In the data rows, 128 means zero.
Here is a table of points, one per row:
[136 182 132 104 126 203 114 170 112 138 152 153  57 163 108 112 124 115 125 165 110 141 109 121
 114 118  90 138 116 110 133 132 129 179  85  84 106 140  80 121 154 163 159 170  92 103 104  96
  84]
[140 137 130 110 188 120 110 137 167  72 170 109 157 115 191 129 169 118 129 119 109  98 145 107
 169 116 117 154 116 137 203  84 124 103 124  90 146 109 130 137 131 114 158 127 148 109 153 102
  93]
[126 131 143 167 126 114 114 169 110 105 121 151 136 160 125 171 108 180 101 165 114 141 138 139
 116 138 140 133  92 128 108 128  78 195 117 131 107 133  87 172 126 107 111 138 155 101 104 127
 122]
[131 140 111 112 136 112 104 122 106 149 158 109 141 115 141 145 178 118 158 116 168 159 184 110
 108  87 124  84 146  87 168 117 130 118 113  82 151 117 129 124 102 111 156 128  95 107 151 119
 136]
[130 119 136 107 133 114 115 118 113 132 111 156 113 173 119 117 133 110 146 166 117 140  96 173
 118 169  99 135 117 117 131 145  75 148 131 124 104 123 130 202 125 109 110 122 149 157 101 128
 139]
[124 127 120 113 145 134 170 102 107 120 130 106 117 112 136 139 156 117 145 120 168  93 155 103
 172 107 167  85 161  73 115 149 134 121 135 129 151 133 114 127 117 110 160 134  92 108 152 152
 128]
[137 141 127 112 124 133 115 126 112 129 124 101 138 108 127 116  97 116 102 175 120 141 131 140
 118 158  75 132 123 183 134 164 126 116 122 117 101 129 145 146 122 107 108 128 145 157  99 141
 137]
[137 124 133 114 118 131 111 125 116 142 118 110 124 118 120 125 121 120 125 119 114 147 156  74
 111 133 144 144 158 133 134 127 176 129 171 132 150 128 120 131 132 106 159 120 145 157 148 142
 152]
[130 130 147 115 133 109 184 130 114 119 114 107 123 117 102 105 129 119 125 113 117 147 122 106
 115 147 121 140 119 143 141 165 142 127 154 158 151 176 116 123 137 164 102 155 140 153 151 136
 146]
[132 131 130 117 125 127 113 117 113 124 129 107 121 121 116 127 122 120 133 117 117 148 125 132
 113 131 128 143 156 129 129 125 131 127 153 141 152 139 164 129 173 105 100 145 141 154 152 153
 157]
[131 127 122 116 125 125 112 110 113 142 110 103 123 117 107 109 130 119 119 114 112  83 128 119
 117 130 131 140 131 136 126 138 132 123 134 134  92 169 120 126 137 165 160 148 148  99 148 155
 164]
[130 129 153 113 116 126 115 109 114 122 115 109 134 116 109 120 132 120 125 111 117 149 116 110
 120 131 129 137 126 133 120 141 113 147 160 137  90 119 148 130 155 166 160 135 143 155 154 158
 155]
[138 125 122 117 115 127 115 121 116 118 127 109 125 115 127 109 121 120 126 115 115 147 129 134
 116 137 138 138 133 131 133 136 139 128 129 134 150 135 142 142 152 166 158 149 144 155 151 149
 158]
[134 131 118 115 114  97 114 129 114 118 122 109 125 118 105 124 119 120 134 115 116  78 130 132
 113 127 121 140 133 122 151 129 127 133 123 147 155 138 143 136 156 165 159 136 141 157 148 152
 151]
[135 127 128 113 124 117 115 124 116 115 124 109 126 115 117 119 120 120 130 115 117 147 124 128
 116 136 135 140 131 125 127 126 131 135 127 131 151 131 140 136 145 166 159 146 143 155 151 150
 156]
[198 196  91 159 111 192 165 184 109 178 156 146 151 159 121 148  81 107 149 159 113 143  47 116
 173 137 127 140 119 130  74 117 149 165 100 125 107 112  86 100  73 112 111 115 154 160 110  72
  41]
[114 120 213 162 174 116 163 157 158 145 178 102 163 109 187 146 156 109 141 115  98  99 133 128
 163 126 122  89 143 129 127  96 133  88 139  78 149  71 120 101 112 115 105  47  95 113 154  88
 134]
[130 119 122 159 175 181 167 168 108 188  78 150 151 161  98 167  51 176 142 158 111 142 140 127
 115 130 127 144  97 131  98 139  86 108  79 129 109 133 114 160  45 114 114 106  96 103 107 136
 139]
[131 131 114 167 167 136 164  76 161 157 166 104 190 114 166 146 168 115 159 115 164  99 155 138
  99 103 125  93 131  93 160  83 131 112 142 114  94  53 126  73 133 114 159 114  97 110 100 137
 129]
[137 110 120 160  92 149 173 140 108 148  61 153 147 162 140 178 153 179  95 162 114 139 102 189
 119 149  88 140  76 120 124 129 126 159  62 153 106 134 123 112 131 108 113 123  96 159 107 126
 130]
[142 101 118 108 126 104 165  57 162 165 143 163 156 115 163  77 146 114 180 122 163 102 167  97
 167  78 179  93 150 124 122  61 119  83 122 121 151 115 112 122 136 116 102 130  97 112 150 134
 125]
[115 120 121 101  48 110 114 135 169 144 148 148  94 164 148 164 107 182 104 162 117 140  92 150
 115 181 126 137  67 176  94 156 118 114 128 117 105 124 126 143 124 108 112 127  90 102 156 132
 129]
[119  71  94 113 121 106 106 150 108  89 139 159 148 114 151  99 136 122 156 117 169  98 146 127
 168  63 145  85 174 120 141 118 181 128 159 124  91 128 114 135 130 116 103 122  90 112 150 130
 129]
[ 83 100  98 112 126 116 115 130 176 149 118 159 103 109 103 143  99 111 129 172 118 144  80 149
 114 151 132 136 126 144 136 173 130 131 120 181 103 155 131 116 124 106 115 122 149  99 154 132
 129]
[ 83 108  94 117 113 124 112 123 108 115 142 110 142 119 133 132 133 120 140 117 111  89 141 129
 175 129 141 147 147 133 153 127 139 130 174 133 150 129 184 124 153 110 103 126 142 104 147 129
 128]
[ 85 103 102 114 116 116 116 114 116 108 103 107 140 120 140 140  81 115  88 110 118 144 129 128
 114 134 132 134 125 134 129 146 130 151 128 142 154 175 128 122 127 165 107 140 143 101 150 126
 127]
[ 94  98 104 117 122 117 114  98 113 107 121 105 143 116 122  87 118 120 120 114 114 153 120 124
 178 119 123 145 148 125 130 142 135 135 141 126 150 128 132 124 174 108 161 125 142  97  92 149
 120]
[ 76 107  97 118 116 111 114 116 116 109  87 104 102 115 122 137 134 119 141 113 118 143 129 125
 114 126 132 139 126 131 133 126 131 129 134 129 150 133 132 142 132 105 102 164 144 158 152 133
 120]
[ 74 107 102 114 109 107 114  89 115  93 101 108 107 115 133 156 136 118 144 115 114 143 132 129
 115 138 136 140 132 130 129 143 147 135 130 134 150 138 130 116 130 169 101 152 144 154  88 132
 126]
[ 84 100 106 116  93 101 120 119 113 109 116 109 103 115 121 135 128 120 142 115 116 145 133 133
 114 128 129 139 136 133 134 127 128 126 130 134 147 130 140 136 135 166 164 138 146 157 149 131
 126]
[169 194 160 161 138 165 109 127 165 154 104 148 115 159  79 147 145 172  80 163 170 144 142 150
 113 142 169 144 146 142 102 115  92 153 104 143 106 142 125 148 113 166 112  72  95 107 109  43
  80]
[172 157 185 101 190 152 157 120 158 125 138 105 158 109 124 115 135 184 158 112 165  99 146 150
 164 146 164  88 147  89 163 100 128  98 108 125 150 119 157  61 130 115 105  64 152 111 103  77
  90]
[122 156 179 158 124 149 112 165 109 144 143 149 119 162 135 156 140 107  86 158 179 139 137 201
 116 147  91 142  99 162  96 149 123 156 127 134 110 111  69 160  64 163 111 118 101 105 107 146
  84]
[131 141 166 168 141 100 160 144 159 116 168 159 138 173 149  88 133 183 156 119 165 100 133  92
 162  94 194  93 142 127 136 134 154  82 152  74 150  68 127  70 113 117 160 105 154 115 101 103
 128]
[134 138 104 163 150 143 112 139 168 152 144 149  97 165 142 147 153 178 110  95 115 140 107 132
 117 136 121 135 128 200  79 136  75 132  78 162 107 156  81 157 114 108 113 111  97 159 102 125
 124]
[132 129 140 169 124 149 163 143 166  87 130 161 143 173 136 117 158 111 145 114 165  99 130 127
 165 134 129  88 133  82 132  74 193  85 139  87 150 118 161 123 146 113 158 125  95 109 100 135
 135]
[135 123 143 167 133 135 108 138 170 146 147 154 122 105  96 138 111 112 110 168 114 141 136 131
 122 129  83 138  70 122  88 131  89 127 114 194 107 133 130 117 126 164 111 140  92 159 103 131
 133]
[136 129 140 111 122 132 169 143 169 133 134 102 133 114 139 107 129 115 138 113 170  96 154  85
 106  74 132  86 128  89 129 115 128 128 129 123  97 134 202 133 135 112 104 143 152 106  97 129
 132]
[150 124 129 172 119 122 113 135 108 154 113 161 102 106 150 123 129 117  91 107 118 145  93 149
 115 154  86 137 114 142 119 121 122 110 144 128 157 110 131 123 138 165 107 138 150  97 153 120
 136]
[136 131 126 114 126 112 112 119 109 110 131 164 144 114 137  79 132 118 138 112 110  89 128  89
 105 123 128 148 164 125 126 132 130 134 122 133  97 126 132 125 125 108 104 142 144 102 153 125
 131]
[143 125 126 110 136 114 116 117 112 123 141 163  87 110  81 141  99 115  76 105 114 143 121 121
 117 125 129 139 128 124 134 155 139 126 132 126  99 124 134 124 126 106 105 143 144 157  97 154
 130]
[142 135 132 110 117 136 112 129 113  96 124 107 150 111 137  91 128 119 125 114 113 146 113 128
 108 117 131 141 128 130 132 123 134 121 160 136 154 129 117 136 122 106 160 135 141 154  92 136
 145]
[145 129 126 116 128 120 113 120 115 115 101 107  99 114 103 133 127 114 137 113 117 144 128 130
 115 123 125 140 123 131 130 130 130 128 128 126 151 155 131 118 130 101 162 137 144 154 153 134
 145]
These points spread out most along one direction. Take the direction at right angles to it along which they spread out most. Then take the direction at right angles to both along which they spread out most. Go by this last direction. How far along it is each point below, from 0 to 99? 50 is the average, and the first point above lies past it. One standard deviation of the points above along it is 16.
[131 131 114 167 167 136 164  76 161 157 166 104 190 114 166 146 168 115 159 115 164  99 155 138
  99 103 125  93 131  93 160  83 131 112 142 114  94  53 126  73 133 114 159 114  97 110 100 137
 129] : 36
[115 120 121 101  48 110 114 135 169 144 148 148  94 164 148 164 107 182 104 162 117 140  92 150
 115 181 126 137  67 176  94 156 118 114 128 117 105 124 126 143 124 108 112 127  90 102 156 132
 129] : 16
[124 127 120 113 145 134 170 102 107 120 130 106 117 112 136 139 156 117 145 120 168  93 155 103
 172 107 167  85 161  73 115 149 134 121 135 129 151 133 114 127 117 110 160 134  92 108 152 152
 128] : 49
[ 85 103 102 114 116 116 116 114 116 108 103 107 140 120 140 140  81 115  88 110 118 144 129 128
 114 134 132 134 125 134 129 146 130 151 128 142 154 175 128 122 127 165 107 140 143 101 150 126
 127] : 42
[ 76 107  97 118 116 111 114 116 116 109  87 104 102 115 122 137 134 119 141 113 118 143 129 125
 114 126 132 139 126 131 133 126 131 129 134 129 150 133 132 142 132 105 102 164 144 158 152 133
 120] : 41
[198 196  91 159 111 192 165 184 109 178 156 146 151 159 121 148  81 107 149 159 113 143  47 116
 173 137 127 140 119 130  74 117 149 165 100 125 107 112  86 100  73 112 111 115 154 160 110  72
  41] : 99
[136 129 140 111 122 132 169 143 169 133 134 102 133 114 139 107 129 115 138 113 170  96 154  85
 106  74 132  86 128  89 129 115 128 128 129 123  97 134 202 133 135 112 104 143 152 106  97 129
 132] : 49
[ 83 108  94 117 113 124 112 123 108 115 142 110 142 119 133 132 133 120 140 117 111  89 141 129
 175 129 141 147 147 133 153 127 139 130 174 133 150 129 184 124 153 110 103 126 142 104 147 129
 128] : 40
[136 182 132 104 126 203 114 170 112 138 152 153  57 163 108 112 124 115 125 165 110 141 109 121
 114 118  90 138 116 110 133 132 129 179  85  84 106 140  80 121 154 163 159 170  92 103 104  96
  84] : 97
[172 157 185 101 190 152 157 120 158 125 138 105 158 109 124 115 135 184 158 112 165  99 146 150
 164 146 164  88 147  89 163 100 128  98 108 125 150 119 157  61 130 115 105  64 152 111 103  77
  90] : 65
[ 74 107 102 114 109 107 114  89 115  93 101 108 107 115 133 156 136 118 144 115 114 143 132 129
 115 138 136 140 132 130 129 143 147 135 130 134 150 138 130 116 130 169 101 152 144 154  88 132
 126] : 44
